In the rows, zero is written as 128.
The rows below come in pairs that one turn or mirror swaps. Which row does each named row swap with?
The rows were stretched afterwards, more along some directions than others.
Q_309: [129 161 121 112 150 131 136 119 110 127 156 145 135  97  92 144 109 133
 100 167  89 139 131]
Q_432: [168 131 128 118 144 117 143 119 121 146 172 128  95 128 119 132 142 113
 167 136 107 154 131]
Q_575: [142 105 157 111 129 140 152 111 114 129 146 129 100 108 164 133 145  94
 130 119 140 118 169]
Q_868: [147 141 118  91 159 116 179 144  85 109 125 143  86 124 139 111 122 129
 111 117 110  91 136]
Q_21: [172 109 119 133 114 116 115 127 133 177 109 152 112 152 104 145  95  92
 132 111 136  91 112]
Q_780: [112 160 129  70 129 138 134 114 132 136 110 122  91 145 156 125 105  79
 141 140 133 141 133]
Q_233: [125 151 167  84 118 123 164 133 150 145  90 131  96 155 166 110 131  76
 144 121 133 102 144]
Q_511: [ 90 126 127 175 139 129 136 125 130 113 125  94 150 158 116 105 115 139
 140 134 125 163 131]
Q_329: [124 135 143 118 114 148 133 107 115 125 164 101 120 105 152 140 176 129
 107 103 139 104 149]
Q_401: [101 158 110 166 165 121 132 133 109 109 125 120 147 148 149  87 103 156
 150 136  66 126 148]
Q_217: [134 139 121 115 110 124 148 151 140 121 141 156 140 154 165 103 151 118
 125 174  95  90 174]
Q_259: [100 146 141 135 122 155 141 119 135 124 126 153 155 157 124 108 161 114
 154 114 127  73 130]
Q_570: [ 97 150 131  88 164 117 190 115  88 104 117 120 111 121 154 106  96 110
 141 147 106 136 138]
Q_500: [125  96 109 109 130 154 158 126 123 121 112 128 165 120 140 147  91 157
 108 124 129 101 109]
Q_89: [100 133 147 119 127 140 125 100 169 141 130 127 126 129 135 144 144 126
 132 113 123 134 108]
Q_573: [111 130 137 160 166 125 132 114 118 104 171 101 135 115 108 125 144 170
 117 111 129 151 103]
Q_941: [ 97 102 152 105 140 164 179 123 112  70 124 140 148 132 131 109 134 134
 133 144 136 107 146]
Q_478: [126 140 114 128 151 107 131 121  98 155  95 125 123 141 146 132  95 113
 143  98  90 133 124]
Q_827: [104 167 140  96 133 162 157 128 132 140 148 130 139 135 166 111 159 127
 115 150  90 123 152]
Q_902: [ 96 122 109 138 164 122 167 137 109 120 128 131 149 120 140 155 120 132
 124 115  91 130 113]
Q_789: [117 140 157 100 147 120 141 131 116  73 165  76  97 114 140 102 131  98
 153 171 136 151 140]
Q_577: [150 140 140 138 123  99 116 139 116 175 148 129 109 136 152 132 149  86
 136  99 106  88 139]
Q_711: [114 108 147 127 127 161 110 133 121  97 153 104 133  99 161 139 129 111
 120 155 150 119 171]
Q_947: [166 144 116  81 126 117 149 142  97 146 108 131  96 127 153 120 109 136
 112 118 111  87 124]
Q_46: [ 73 131 145 137 103 183 129 110 153 109 106 118 179 152 147  94 125 133
 110 134 119  95 158]
Q_861: [140 122 149 140 122 149 132 152 158 154 122 151 146 151 117 128 155 158
  93 104 122  61 124]
Q_387: [167 135 122 115 123 107 135 124 106 156 123 134  83 155 142 117 151 142
 159  76 105  84 139]
Q_426: [108 140 134  97 123 146 161 106 153 133 107 127 136 136 137 116 112 136
 100 155 120 137  99]
Q_608: [106 122 127 102 108 156 164 104 117 139 141 170 178 126 132 113 148 139
  58 157 122 137 149]
Q_692: [146 128 119 127 128 165 105 144 143 152 140 127 143 135 126 145 141 162
 100  97  98  88 118]
Q_693: [131 141 129 129 140 165 124 146 142 149 140 114 151 138  96 139 119 165
 105 116  97  91 104]
Q_903: [138 147 126 130 146 100 134 175 116 119 150 130 109 154 147 102 140 129
 150 140  78  88 150]
Q_906: [100 131 126 103 135 163 175 120 160  90 117 150 153 127 135 122 129 150
 105 150 131 136 110]
Q_506: [124  92 141 142  99 162 143 124 154 121 153 119 165 136  93 110 127 146
 113 163 130 128 138]
Q_147: [ 94 136 149 132  86 167 127 135 202 122 127 116 162 166 119 125 152 120
 132 156 110  90 131]
Q_928: [118 103 116 134 119 121 161 135 104 131 134 135 165 137 156 133 126 121
 131 156  97 128 150]
Q_452: [118  97 137 125 154 123 141 139 128 119 128 137 154 109 104 161  81 122
 125 145 117 129 110]
Q_770: [106 151 137 137 125 127 126 153 173 111 126 127 150 150  94 122 111 118
 128 161 104 103 122]
Q_625: [125 125 150 165 107 143 117 110 182 144 138 130 158 162 108 120 146 124
 151 137 123 119 109]
Q_379: [114 153  96 167 162 115 129 137 123 153 148 159 156 136 149 144 149 130
 154 109  81 102 108]
Q_274: [109 102 144 116 104 174 144  83 147 126  93 138 161 160 143 108 123 127
 131 143 131 127 140]
Q_68: [180 128  89 102 107 142 127 125 128 150 103 133 105 181 134 122 106 145
 158 120 121 100 127]
Q_617: [174 111 119 139 142 117 129 152 161 161 112 138 124 148 139 152 104 148
 138 113 110  95  98]
Q_99: [138  93 156 105 107 157 130 112 151 163 156 121 127 121 104 152 142  93
 103 108 157 124 116]
Q_189: [ 97 173 149 111 128 161 154 106 147 123 130 123 121 169 131  80 163 128
 141 142  89 138 148]
Q_153: [130 142 129 112 118 117 145 110 144 144 113 171 122 151 164 109 126  77
 160 159 130 155 144]
Q_265: [113 110 137 101 113 124 185 114 113 137 115 149 141 143 157 122 130  95
 133 152 110 124 162]
Q_455: [ 85 101 162 124 136 143 146 129 125  99 137 113 158 116 100 139  96  99
 119 170 130 129 126]
Q_464: [118 100 143 165 158 125 144 120 141 127 129 121 140 132 103 131 107 140
 131  99 138 161 102]
Q_782: [105 131 148 119 151 118 139 142 113 124 179 113 121  85 135 127 118  92
 109 169 106 153 152]
Q_407: [144  90 117 138  90 143 127 128 151 135 141  78 148 147 120 140 137 140
 111 120 139 106 109]
Q_876: [107 185 144 133 155 120 140 148 159 143 134 149 127 126 159 133 161 124
 133 137  83 124 135]

Q_827 is swapped with Q_693
Q_432 is swapped with Q_99
Q_21 is swapped with Q_153
Q_902 is swapped with Q_941
Q_861 is swapped with Q_876
Q_692 is swapped with Q_189

